Here are some points, each followed by its number:
< 0.2  0.2 -0.7 -0.4 -1.0  3.5  0.0 -0.2 -0.6  0.1 -1.3  0.6 -0.4 -1.1
  2.4 -0.6  1.3 -1.0  1.2  2.8 -1.2 -0.1  1.0 -0.1 -1.2 -1.2  1.7 -1.4
  0.6 -0.1> 0
<-0.4 -1.2  1.1 -0.4  0.6 -1.3 -1.0 -0.5  0.2 -0.1 -0.7  1.0 -0.9  1.0
 -1.3  1.9 -0.6 -0.6 -0.9 -0.1  0.2 -0.5 -0.9  1.3  1.2 -0.5 -1.1  1.1
 -1.3 -0.2> 1
<-0.4 -0.4 -0.1  0.5  0.4 -0.5  3.5 -0.1  0.5 -0.9  0.0 -0.1 -0.1  0.4
  0.5 -0.5 -1.9  0.2 -0.5 -1.4 -0.4  0.2  2.4 -0.8 -1.1  0.5 -1.7 -0.9
 -0.5  0.5> 2
< 0.8  2.5 -1.0  0.5 -0.2  0.2 -1.3  0.2 -0.5 -0.5 -1.6 -0.1  2.7 -1.3
  1.6 -1.0  2.6  0.4 -0.8  0.1  1.6 -1.0  0.0  0.3 -1.5 -1.2  0.0 -1.3
  0.0 -0.7> 3
< 0.4 -0.1 -0.2  1.2 -0.2  0.6 -0.2 -0.4 -0.1  0.9  0.5 -0.5  1.4  0.1
 -0.2 -0.7  0.3 -0.3 -0.3  0.7 -0.9 -0.1 -1.0 -0.5 -1.0  1.5 -0.5  0.2
  0.3 -0.1> 4
<-0.5 -0.4  1.8 -0.6  0.4 -1.0 -0.5 -0.3  0.1 -0.2  0.7  0.1 -1.0 -1.0
 -1.4 -0.4 -1.0  0.1 -1.5 -1.3 -1.0  0.1  0.2  0.3  4.5  1.1 -1.4  2.3
 -0.7 -0.1> 5
< 0.2 -0.5 -0.6  0.6 -0.3 -1.3 -0.3 -0.5 -0.5  0.2 -0.5 -0.2 -0.4 -2.2
 -1.3 -0.1  0.2 -0.2  2.6 -0.3 -1.0  0.5  2.8 -1.2  2.5  0.9  3.9  3.9
 -0.4 -0.9> 6
<-0.5 -1.2  1.4 -0.3  0.5 -0.4  0.5 -0.8  1.4  0.0  1.1  0.1 -0.1  0.2
 -1.5  0.2 -0.7  2.7 -0.9  0.8  3.6  0.8 -0.8  0.6 -1.0 -0.5 -1.9 -1.6
 -0.4  0.7> 7
< 0.3  0.8 -0.1  0.5 -0.3  1.0  0.6 -0.4 -0.1  1.0 -1.2 -0.6  1.0 -0.5
 -0.6 -0.2  0.1 -0.4 -0.3 -0.6 -1.0 -0.3 -1.8 -0.6 -0.1 -0.8  0.8 -0.6
  0.3 -0.1> 8
<-0.2  0.6 -0.8 -0.6 -0.2 -0.8  1.7  0.2  0.0 -0.3 -1.7 -0.2 -0.2  1.0
  0.7  0.3 -1.6  0.6 -1.4 -1.6  0.4  0.5  1.1 -0.4  0.5 -0.7  0.5 -0.6
  0.1  0.3> 9
< 0.3  0.3 -0.8  1.0 -1.2  2.7 -0.5 -0.8 -0.4  0.8 -0.8  0.2  1.6  0.3
  2.6 -0.8  3.3 -1.5  2.4  0.0 -1.2  0.1  2.1  0.1 -1.5 -1.7  0.0 -1.3
 -0.4 -0.6> 10
< 0.0 -0.2 -0.8  0.1 -1.0  4.9 -0.4 -0.2 -0.3  0.2 -2.1 -0.3  1.6 -1.8
  0.6 -1.1  2.4 -1.1  1.9  2.5 -1.0  0.2 -0.4  0.2 -2.0 -1.1  2.7 -1.8
  0.5  0.7> 11
< 0.6  0.4 -0.7  0.0 -0.7  1.1 -0.6 -0.1 -0.4  0.2 -0.1  0.2 -0.9 -0.6
  2.1 -0.3  0.0 -0.8 -0.3  1.7 -1.0 -0.4 -0.7  0.8 -0.6  0.3  1.9 -1.6
  1.9  0.3> 12
< 0.3  0.3  0.0 -0.2 -0.4  1.5  0.0  0.3 -0.7  1.1 -1.5 -0.7  1.9  0.7
 -0.2 -1.1 -0.2  0.6 -0.8 -0.4 -1.0 -0.7 -1.4  0.1 -0.2  1.0 -0.6  1.0
  0.3 -1.2> 13
<-0.3 -0.4  0.3 -0.2  0.0 -0.5 -0.4 -0.6  0.0 -0.9  3.9  1.2 -0.1  0.5
 -0.3  3.5 -0.9  0.0 -0.4 -1.3  0.1 -0.4  2.5 -1.1 -0.9  1.1 -1.6 -0.7
 -1.1  0.4> 14
<-0.5  0.0  0.5 -0.7  1.6 -1.2 -0.6  0.1  0.3  0.0  0.1  0.0 -1.2  0.8
 -1.4  0.5 -0.8 -0.2 -1.0 -0.7 -0.9  0.6 -1.4  0.4  1.4 -1.2 -1.4  0.4
 -0.3  2.0> 15
< 0.2 -1.1 -0.5  1.4 -0.4 -1.7 -1.8 -0.5 -0.2  0.6  4.1  0.5 -0.5  1.6
 -0.2 -0.2  2.8 -1.0  1.1 -0.2  0.0 -0.4  1.4 -0.8  1.2  1.6  1.3  5.2
 -0.8 -0.9> 16
Which three points above are nearest to each new point, looking only along the 3 directions in which the numbered points spread most? Their numbers follow each, smallest number first.
<-0.7 -0.4  3.5 -0.5  0.5 -0.4  0.6 -0.6  0.7  0.2 -1.1  1.3 -1.2  1.8
 -1.3 -0.1 -1.3  1.0 -1.5 -1.0 -1.0 -0.1 -0.8  1.0  3.5 -0.7 -1.4  1.4
 -1.0 -0.5> 1 5 15
< 0.0 -0.1 -0.1 -0.5  0.1  0.3  2.7  0.0  0.3  0.2 -2.2  0.0  0.8 -0.6
 -0.1 -0.3 -1.6  0.0 -1.1 -1.4 -0.2  0.4 -1.4 -0.7  1.4  1.1 -1.4 -1.1
  0.5  0.3> 9 13 15
< 0.4  0.7 -0.3  0.3 -0.7 -0.1 -1.1  0.0  0.1  0.3  2.6  0.1 -0.1 -0.1
  3.3 -0.9  1.2 -0.1 -0.3 -0.4 -0.4 -0.5 -0.1  0.3  0.6 -1.2  0.2 -1.4
 -0.5 -0.8> 3 4 12
<-0.5 -0.2  1.5 -0.2  0.4 -1.0  1.5 -0.2  0.2 -0.2 -1.4  0.1 -0.7 -0.9
 -1.0 -0.6 -1.4  0.2 -1.1 -1.4 -0.2  0.8 -0.1  0.9 -0.2  1.3 -1.9  0.0
 -0.4  0.3> 1 9 15
<-0.5 -0.5  0.0 -0.7  0.6 -1.3 -0.2 -0.4  0.1  0.0 -1.3  0.6 -0.8 -0.1
 -1.3  0.8 -0.6  1.1 -0.9  0.7  1.2 -0.1 -1.3  1.4 -0.7 -1.1 -1.6  0.2
  0.5  1.0> 1 9 15
<-0.2 -0.4 -0.6  0.2  0.0 -1.0  0.2  0.6  0.3 -0.6  0.3 -0.6 -0.9  0.4
  1.9  1.7 -0.5  0.3  0.6 -1.8  3.5 -0.3 -0.9  0.8 -1.7 -0.2 -0.7 -1.3
  3.5 -0.6> 2 7 9
<-0.4 -0.7  0.6 -0.7  0.2 -0.5 -0.9  0.4  0.1 -0.5 -1.5  0.4 -0.4  0.3
 -0.7  0.7 -0.7 -0.6 -0.6 -1.4  3.8  0.1 -0.6  0.0 -1.4 -1.0 -0.8  0.3
 -0.7  0.5> 2 7 9
